Rotation paths and how fast each direction turns (degrees a step)
Each turn is a multiple of 5 degrees from 10 to 175, or 0.
Each row of a path follows its step; steps can be skipped.
path 1
step 0: [-0.19 -0.26  1.04  1.27 -0.65 -0.81  2.04 -1.48  1.08  0.38  0.60  1.14
  0.22  0.83 -0.83  0.84 -0.33  0.02  0.94 -0.37 -1.59  1.00  0.71  0.01
  2.41  0.74 -2.99 -0.02  1.50 -0.92 -1.80  1.58 -0.46 -1.34 -0.77  0.43
 -1.51  0.09  0.78 -2.27 -0.71  1.00  0.70]
step 1: [ 0.05  0.23 -1.57  0.52  0.10 -0.15  1.30 -0.97  2.74  0.51 -1.61 -0.54
  0.96  0.29  0.70 -3.46  0.21  1.23 -0.41  2.42  0.09  0.08  0.26  0.85
  1.44  0.23  1.56 -0.04  1.39 -0.84 -0.30 -0.14  0.44  0.77 -0.54  1.28
  0.71  0.36  0.50  1.32 -1.57  1.59  0.72]
step 3: [-0.22 -0.40  0.37 -0.03  0.49  0.79  1.00  1.34 -0.70 -1.10  0.95  0.33
  1.79  0.41 -1.50  1.41 -0.96 -2.22 -1.83  0.30  0.47  0.40 -1.04 -3.18
  0.80  0.02 -0.68 -0.39  0.48 -0.72 -0.44  0.82  0.83  0.47  0.74  0.96
  1.23  0.35 -0.16  0.86  1.68 -1.12 -2.97]
step 11: [-0.89  1.63  0.52  3.29 -1.16 -2.39 -0.91 -0.22  1.12 -0.34  0.63  0.54
 -2.19 -1.08 -0.12  2.02  0.35  1.53  0.58 -0.10  1.79 -0.09 -0.02  1.09
  0.08  1.27  2.05 -1.24 -1.43 -0.43  1.27 -0.68  0.10  0.84  0.08  0.15
 -0.47 -0.23  0.98 -0.59  0.41 -0.31 -0.54]
step 13: [ 2.11  0.27  1.09 -1.15 -2.00  0.48 -1.03 -1.52 -0.35  0.24 -0.04 -0.25
  1.08  0.96 -0.95 -1.14 -0.41  0.55 -0.99  1.14 -2.06 -0.39  0.94 -1.18
 -0.98 -0.67  0.04  0.22 -0.73  1.21 -2.46 -1.88  0.59 -0.98  1.31  0.23
 -2.99 -1.06  0.46  0.70 -1.01 -0.77  0.23]
step 14: [-0.59  1.06 -0.79  0.38  2.21  0.01  0.56  0.02 -1.17 -0.17 -1.66 -0.18
 -2.38  0.88 -1.55 -0.39  0.26 -0.68  0.46 -0.10  1.05  0.82 -1.27 -1.12
 -1.27 -1.15  0.97  3.40 -1.10  1.17 -0.51  0.01  1.84  0.71 -0.47  1.43
 -1.19 -0.94  0.74  1.14 -0.92  0.89  0.56]
step 18: [-0.48  1.42 -1.98  1.91  0.06  0.19 -0.01  2.42  0.22  1.31  0.33 -1.61
  0.91  1.25  0.57  0.05  0.61  0.41  0.51 -1.06  0.37 -3.10  1.79  0.44
 -1.46 -1.39  0.94  1.50 -0.59  0.36  0.16  0.91 -0.14 -1.19  1.36  0.38
  0.55  1.83  0.56  1.11 -0.56 -0.87  0.52]
step 21: [-1.88 -1.89 -0.49 -0.78  0.67  0.87 -0.98  0.02  0.56  0.77 -0.93  1.76
  0.85 -1.25  1.68 -2.28 -0.79 -0.83  2.33  0.42  0.61 -0.28 -0.71  0.12
 -0.48 -1.59  1.01 -0.29 -0.47  0.12  1.06  0.91  0.22 -0.08 -1.84 -0.12
 -0.29  1.00  2.16 -2.90 -1.00 -0.02  0.50]
step 23: [-0.50  1.16  2.03 -0.75  2.17  0.62 -0.01 -2.19 -0.35  0.11 -0.82  0.03
  0.20 -0.48 -0.82  0.73  3.17  0.25 -0.90 -1.38 -0.10 -0.48 -0.44  0.96
 -0.56  0.28 -1.80 -0.61 -0.43  1.07  1.39  0.48  0.06  0.40  2.89  0.27
  1.25 -0.30  0.74  0.77  1.34 -0.85 -1.54]
Speeds:
[ 0.41 -0.04  0.16 -0.41  0.00  0.27  0.53 -0.22  0.39 -0.57 -0.64  0.22
  0.19 -0.28 -0.17  0.69  0.34  0.35 -0.49  0.18  0.32  0.22 -0.40 -0.12
 -0.19  0.04 -0.10  0.12 -0.09 -0.06 -0.76  0.23 -0.40 -0.35  0.54 -0.08
 -0.23  0.04  0.24 -0.31 -0.31  0.27 -0.25] : 110
[ 0.11 -0.07  0.14 -0.22  0.06  0.53  0.52  0.79 -0.23  0.39  0.04 -0.54
 -0.50  0.10  0.33  0.16  0.88  0.22 -0.07  0.08 -0.27  0.38  0.24 -0.17
 -0.04  0.10 -0.55  0.25 -0.08 -0.01  0.48 -0.02 -0.41 -0.07 -0.10 -0.27
 -0.13 -0.52 -0.28 -0.03  0.02  0.28  0.53] : 40
[ 0.44  0.02 -0.12 -0.15  0.28 -0.53 -0.34  0.29  0.17  0.75 -0.37  0.19
  0.36 -0.29 -0.86  0.68  0.21  0.17  0.24 -0.04  0.00  0.11  0.95  0.26
 -0.08 -0.24 -0.09  0.32  0.02 -0.23  0.01  0.31  0.26  0.29 -0.25 -0.08
 -0.40  0.03  0.01 -0.10  0.27 -0.07 -0.15] : 160
[-0.15  0.10  0.02  0.39  0.06  0.09 -0.31 -0.20 -0.78 -0.07 -0.20 -0.26
 -0.31  0.09 -0.49  0.49 -0.23  0.18 -0.13  0.38 -0.06 -0.31  0.01  0.08
 -0.26  0.52  0.32  0.36  0.31 -0.03 -0.20 -1.00 -0.21 -0.30 -0.32  0.32
 -0.61  0.26 -0.32 -0.19 -0.16  0.35  0.35] : 20
[ 0.12 -0.13  0.34 -0.26  0.40  0.11 -0.07 -0.06 -0.21 -0.36  0.08 -0.79
  0.32  0.53  0.26  0.65 -0.07  0.12  0.37 -0.58 -0.14  0.45 -0.15 -0.41
  0.06 -0.46  0.09  0.18 -0.13  0.45 -0.48  0.05  0.44  0.25 -0.04  0.30
 -0.19  0.49 -0.25  0.53  0.14 -0.37  0.27] : 70
[ 0.08  0.29  0.79 -0.17 -0.11 -0.40  0.23 -0.11  0.38  0.37  0.04 -0.09
 -0.13  0.14  0.29 -0.14 -0.32 -0.39 -0.08  0.07 -0.37 -0.31  0.43  0.24
  0.31  0.34  0.54  0.84  0.22  0.08 -0.34  0.44 -0.55 -0.16  0.37  0.29
 -0.12 -0.23  0.20  0.54 -0.23 -0.06  0.38] : 60
[ 0.19 -0.64 -0.43 -0.26  0.10 -0.21 -0.42  0.27  0.29 -0.45  0.20 -0.18
 -0.23  0.18 -0.10  0.22  0.24 -0.52  0.13  0.43 -0.36  0.17 -0.38  0.28
 -0.71  0.13  0.05 -0.22  0.42  0.11  0.20  0.35 -0.48 -0.04 -0.30  0.86
 -0.19 -0.33  0.42  0.12  0.17 -0.31 -0.19] : 60
path 2
step 1: [ 0.83  0.87  0.08 -0.45 -1.33 -1.62  0.46 -0.56 -0.01 -0.08  0.43 -0.79
 -1.80  2.03 -1.81  1.41  1.10 -1.77 -0.99  0.80  1.67 -0.23  1.32  1.07
  0.52 -0.41 -0.70  0.02 -0.34 -1.10  1.09  0.53  2.23  0.72 -0.61  1.57
  2.10  0.41 -0.26  0.41  2.48 -1.15 -0.34]
step 2: [ 0.35 -0.47  0.22 -0.66  1.01  1.89  0.19  0.16  1.50  0.02 -0.51  0.08
 -0.20  0.48  1.34  0.29  0.14 -0.71 -0.50 -0.95 -2.24  0.43  0.04 -1.05
  2.19 -0.25  2.10  1.02  1.03 -1.47  0.08  0.89 -0.12 -2.76  1.62 -1.49
  1.62  1.12  0.38 -2.28 -0.86  0.38  0.93]
step 4: [-0.91  1.36  2.68  0.69  0.44 -2.31 -1.64  1.36  0.21 -0.15 -0.76  0.87
 -1.38 -1.22  0.52  0.53 -1.53 -1.43 -1.81  0.69 -0.50 -2.29  1.18 -0.85
 -0.33 -0.22  2.05  0.47 -1.35 -0.65  1.04 -0.94 -0.07  0.80 -0.42 -0.63
  1.13 -0.11 -0.57  1.51  0.06 -0.16 -0.67]
step 6: [-1.60 -0.53  0.49 -1.03 -0.41 -0.01 -2.13 -0.53 -0.01 -2.02 -1.17  0.41
 -1.02 -1.56  0.12 -0.19 -0.11  0.87  2.49  0.38 -0.11  0.58 -3.08 -0.69
  0.02  2.59  0.24 -0.97 -0.82 -0.72  0.29  0.47  0.03  0.07  1.28  1.89
 -1.62  0.40  0.58 -0.54 -0.45  0.47 -1.55]
step 9: [ 0.67 -1.92 -2.35 -1.93  0.84 -1.26 -0.53 -0.59  0.47 -2.21 -0.58 -1.26
  0.13  0.61 -0.64 -0.21  0.92 -0.27  1.37  0.92 -0.58  1.00  0.43 -1.91
 -0.03  0.06  0.11 -1.14 -0.29  1.04 -0.36  1.79 -1.95  0.49  1.92 -0.08
  0.99 -0.40  0.27  0.82 -1.24 -0.88  1.99]
step 14: [ 1.80  0.14  0.51  1.65  0.03  2.09 -0.24 -0.15  0.15 -0.33 -0.80  2.15
  0.94  0.10  0.04 -1.24  0.40  1.50 -1.16  0.29  0.60 -1.41  0.66  1.69
  0.48  0.84  1.89  0.59  2.21 -0.10  1.25 -0.82  1.59  1.38  1.42  1.61
  1.24  0.42  0.31 -0.39 -0.10 -2.09 -0.43]
step 16: [-0.86 -1.40 -1.46 -1.03  0.56 -1.36 -1.20 -0.26  0.05 -1.66  0.08  1.34
  0.16  0.25  0.97  0.96 -1.25  0.11  0.82 -0.28  0.48 -0.11  2.30  0.28
  0.27 -1.27  1.97  0.15  0.48 -0.54  0.30 -0.78 -1.10  1.26  0.11 -0.07
 -3.09 -0.53  0.35 -0.82  3.41  0.65  0.69]
step 20: [ 1.61  1.35 -1.96  0.84 -0.62 -0.95 -0.64 -1.94 -1.10  0.22  1.73 -0.95
 -0.10 -1.31  0.49 -0.18  1.05  0.62 -2.50 -1.64 -0.17 -1.88 -0.23 -0.29
 -0.67  0.69  0.98 -0.43  2.10 -0.03  0.34 -0.88 -0.36 -0.58 -0.70  1.56
  0.07  1.78 -0.93  1.09 -0.84  1.90 -0.56]
step 22: [ 2.05  0.01 -0.40  0.68  1.30 -0.91 -0.73 -1.36 -1.00  0.42  1.13  0.21
 -0.77  1.41  1.14 -0.49 -1.22 -1.33  1.45 -2.28  1.14  0.24 -1.12 -1.83
  0.20  1.65 -0.18 -0.45 -0.38 -0.93  1.39  0.22  0.91  0.58  0.06 -1.40
 -0.91 -2.33 -0.23 -1.64  0.59 -1.04  1.88]
Speeds:
[-0.21  0.65  0.60 -0.17 -0.01 -0.14  0.14 -0.59 -0.48 -0.21  0.63  0.05
 -0.09 -0.60 -0.21  0.21  0.03 -0.16  0.30  0.01  0.18  0.37 -0.18 -0.27
  0.27  0.32  0.08 -0.51 -0.38 -0.23 -0.43 -0.54  0.09 -0.43 -0.13 -0.30
  0.46 -0.01  0.23 -0.17  0.09 -0.49 -0.40] : 160
[-0.36 -0.12 -0.17 -0.53  0.14 -0.25 -0.44  0.01  0.19 -0.13  0.28  0.15
  0.36  0.11  0.52 -0.08  0.01 -0.21 -0.32 -0.06  0.03 -0.16 -0.10 -0.16
  0.15  0.05 -0.42 -0.66 -0.19  0.33 -0.40  0.31  0.76 -0.10  0.33 -0.26
 -0.67  0.34  0.60 -0.55 -0.25 -0.05  0.52] : 110
[-0.18 -0.34  1.22 -0.21 -0.34 -0.37  0.02  0.51 -0.31  0.09 -0.06 -0.13
  0.05  0.02  0.53 -0.23  0.67  0.24  0.05  0.18  0.20  0.00  0.30  0.14
 -0.21  0.40  0.35  0.28  0.31  0.09  0.09 -0.26 -0.28 -0.02  0.15  0.26
 -0.14 -0.45  0.49 -0.48  0.15  0.15  0.22] : 35
[ 0.22 -0.13  0.15 -0.37  0.60  0.16  0.20  0.32 -0.03 -0.11 -0.62  0.35
 -0.19 -0.23  0.19  0.18  0.55 -0.05  0.58 -0.34 -0.21  0.18 -0.63 -0.39
  0.47 -0.21 -0.52 -0.41  0.19 -0.24 -0.19 -0.09 -0.33 -0.01 -0.16  0.24
 -0.41 -0.45  0.04  0.64  0.15 -0.16  0.45] : 115
[ 0.49 -0.22 -0.26 -0.26 -0.53  0.13  0.08  0.17  0.26 -0.84  0.26 -0.03
 -0.31 -0.65 -0.52  0.14 -0.05  0.00  0.22  0.25 -0.32 -0.21 -0.07  0.22
 -0.68 -0.41 -0.01  0.05 -0.22  0.53 -0.07 -0.49 -0.13 -0.33 -0.13  0.16
 -0.67 -0.37  0.27 -0.21 -0.28  0.03 -0.08] : 35
[ 0.41 -0.02 -0.09  0.33  0.31 -0.30 -0.24  0.06  0.22  0.41  0.20  0.29
 -0.36  0.48  0.14  0.31 -0.22  0.43 -0.09  0.04 -0.66  0.33  0.03  0.21
  0.61 -0.43  0.12 -0.08  0.10 -0.08 -0.08 -0.66  0.27  0.13 -0.33 -0.50
  0.00 -0.72  0.19 -0.70  0.12  0.37 -0.16] : 125
[ 0.31 -0.54 -0.27 -0.14 -0.18  0.51 -0.29  0.23 -0.23  0.44 -0.40 -0.05
 -0.11 -0.09 -0.25  0.50  0.23  0.22  0.01 -0.41  0.49 -0.19 -0.54 -0.10
 -0.15  0.01  0.63 -0.16 -0.25 -0.03  0.04  0.72  0.20 -0.03 -0.16 -0.25
  0.34 -0.33  0.66 -0.38 -0.05 -0.44 -0.48] : 90
path 3
step 3: [ 0.27 -0.04  1.42 -0.07  0.65  0.47 -0.62 -1.17  1.48  0.75 -0.41 -1.10
  1.38 -2.10 -1.06  2.22 -0.17 -0.51  0.35 -0.03  1.96 -0.65 -1.19 -1.73
  0.35 -0.10  0.68  1.48  1.57 -0.07 -0.83  0.11 -1.91  0.01 -2.82 -0.94
 -0.88  0.70  1.07  0.01  0.35 -0.87  0.64]
step 6: [ 0.31 -1.08 -1.03  1.32 -0.42  0.10 -1.13 -1.73 -0.96  1.06 -0.24 -0.37
  0.27 -1.33  0.36  0.67  1.98 -0.17 -1.49  2.04  0.03  0.34 -1.24 -1.24
  0.10 -1.26 -0.03  0.42  1.09  1.37  0.40  1.56  0.55  0.26 -0.60 -1.12
 -0.49 -0.38  1.62 -1.31 -0.60 -0.64 -3.05]
step 8: [-1.11  0.27  0.39 -1.81 -0.74  2.33  2.76 -0.24  0.83  0.19  0.75 -1.12
  0.09  1.02 -1.28 -0.62  0.95  0.41 -0.76 -0.52  0.38 -0.93 -0.39  2.85
 -1.91 -0.07  0.22  0.99  0.57 -0.38 -1.16 -1.79 -0.36  0.01  1.22 -0.60
 -0.77  1.78 -0.04 -0.61 -0.22 -0.49  0.33]
step 11: [-1.18  0.20 -0.48 -0.10  1.22  2.27  0.74  0.50 -0.67 -1.76  1.79 -1.14
 -1.54 -0.01  0.37 -0.52  1.43  0.01 -1.08 -0.23  1.71 -0.40 -0.08 -1.15
 -1.35 -1.19 -0.80 -0.06  2.04 -0.18 -1.13 -0.64 -1.39 -0.01 -0.20 -1.49
  2.24 -0.72 -1.33  1.29  0.08  0.06  0.27]
step 13: [ 0.27  2.29 -0.98 -0.43 -1.91 -0.80 -0.52  0.51 -1.29 -0.14 -0.75  0.24
 -0.38 -0.67 -2.43  0.26 -0.18  1.07  1.74  1.87 -1.25 -0.18  0.22  0.03
  0.36  0.66  0.20  2.59 -1.24  0.20  0.22  0.04  0.00 -0.23  1.06  0.21
  0.35  2.08  0.02  1.89 -0.89  1.44 -0.49]
step 15: [ 0.73 -1.86  0.61  2.36  2.48 -1.10 -0.19 -0.52  0.04  0.71  0.70 -0.25
  0.36 -0.89  1.08  1.51  0.14  1.08  0.33  0.36  1.99  0.96 -0.74 -0.02
 -1.61 -0.74  0.07  1.07  0.80 -0.68 -1.70  0.94 -0.51  2.19  1.38 -0.56
 -0.69 -0.26  1.50 -0.71 -1.07  0.35  0.60]
step 18: [-0.11 -0.33  0.54  0.26  0.10 -0.49  0.50 -0.65 -1.57  0.77 -0.68 -2.35
 -0.44 -0.80 -1.07  1.62 -0.84  0.65  0.12  1.03  0.31  0.29 -0.65 -1.20
 -1.69  1.95 -0.04  1.68  1.77  0.63  0.19  0.84  0.41  0.16 -0.84  2.75
  0.53 -2.40  1.02 -1.80 -0.07 -0.49 -0.37]
step 19: [ 1.35  1.04 -0.08 -0.26  0.31 -1.01  1.32 -0.67  0.89  0.19 -0.38 -1.27
  0.40  0.70 -0.45 -0.06 -1.35  1.47 -0.82  1.51 -0.65 -1.56  1.10  1.04
 -0.33 -0.51 -0.07  2.29 -0.92 -0.42 -0.29  0.42 -2.39  0.71  1.26 -1.21
  1.08  1.49 -1.94  1.33 -1.63  0.43  1.68]
step 21: [ 0.52 -1.15  1.08  2.86 -0.20 -0.49 -0.58  0.21 -1.93  0.30 -0.77  1.69
  1.67 -0.28 -0.74  1.49  0.86  0.52  0.38  0.52  1.29  1.63 -2.01 -1.14
 -0.86  0.86  0.42  0.47  1.23 -0.49  1.06  0.26 -0.59  0.69 -1.30  0.27
 -0.54  0.83  1.93  1.55  0.83 -0.57  0.63]
Speeds:
[ 0.04  0.45  0.57 -0.28 -0.51  0.01  0.25 -0.17  0.04  0.17 -0.32 -0.67
  0.07 -0.48 -0.04 -0.12 -0.35 -0.43 -0.28  0.20 -0.27 -0.47  0.26 -0.35
 -0.14  0.06  0.72  0.59  0.04  0.09 -0.10 -0.37  0.82  0.47  0.26  0.12
 -0.12  0.22 -0.29  0.04 -0.13  0.05  0.00] : 65
[ 0.00 -0.08 -0.40 -0.16 -0.13  0.59 -0.54 -0.58 -0.45 -0.20 -0.12  1.13
  0.22 -0.01 -0.05 -0.21 -0.10  0.02  0.10  0.28 -0.20 -0.07 -0.19  0.55
 -0.01  0.30  0.66  0.03 -0.37 -0.10  0.39 -0.22  0.32  0.16  0.03  0.26
 -0.18  0.24 -0.15  0.30  0.17  0.07 -0.52] : 95
[-0.03  0.43  0.09 -0.16 -0.20 -0.02 -0.59  0.00  0.00  0.28  0.37  0.04
  0.50  0.26  0.42 -0.09 -0.45  0.01  0.01 -0.25 -0.28  0.24 -0.37  0.34
 -1.10  0.36  0.14 -0.26  0.42  0.28 -0.72  0.16 -0.12  0.13 -0.05 -0.08
  0.46 -0.27 -0.24  0.10 -0.39 -0.25  0.24] : 100
[ 0.28  0.38 -0.15  0.14 -0.22  0.08  0.46 -0.04  0.16  0.39  0.21  0.19
  0.69  0.06  0.26 -0.18  0.58 -0.37  0.31  0.21 -0.09  0.20  0.33  0.47
  0.07 -0.18  0.15  0.59  0.27 -0.38 -0.14  0.56 -0.28  0.04  0.70 -0.74
 -0.42 -0.05  0.34 -0.09  0.10 -0.18 -0.30] : 160
[-0.16 -0.36 -0.53  0.54 -0.14 -0.33 -0.02 -0.19  0.18  0.48 -0.42  0.06
  0.37  0.43 -0.50 -0.07  0.14  0.21 -0.51  0.22  0.08 -0.29 -0.01 -0.25
 -0.72 -0.50 -0.27 -0.34  0.15 -0.08  0.22  0.04  0.51 -0.09  0.55 -0.17
 -0.08  0.31 -0.18  0.68  0.25  0.01  0.40] : 175
[-0.31  0.04 -0.25 -0.28 -0.25 -1.00  0.38 -0.04 -0.44 -0.31  0.03  0.08
  0.13 -0.09  0.24 -0.09  0.24  0.66  0.17  0.01  0.17  0.48  0.32 -0.02
 -0.14  0.50  0.57  0.06 -0.06  0.08  0.66  0.39  0.25  0.15 -0.22 -0.16
 -0.14 -0.05  0.12  0.01 -0.40  0.29  0.73] : 125
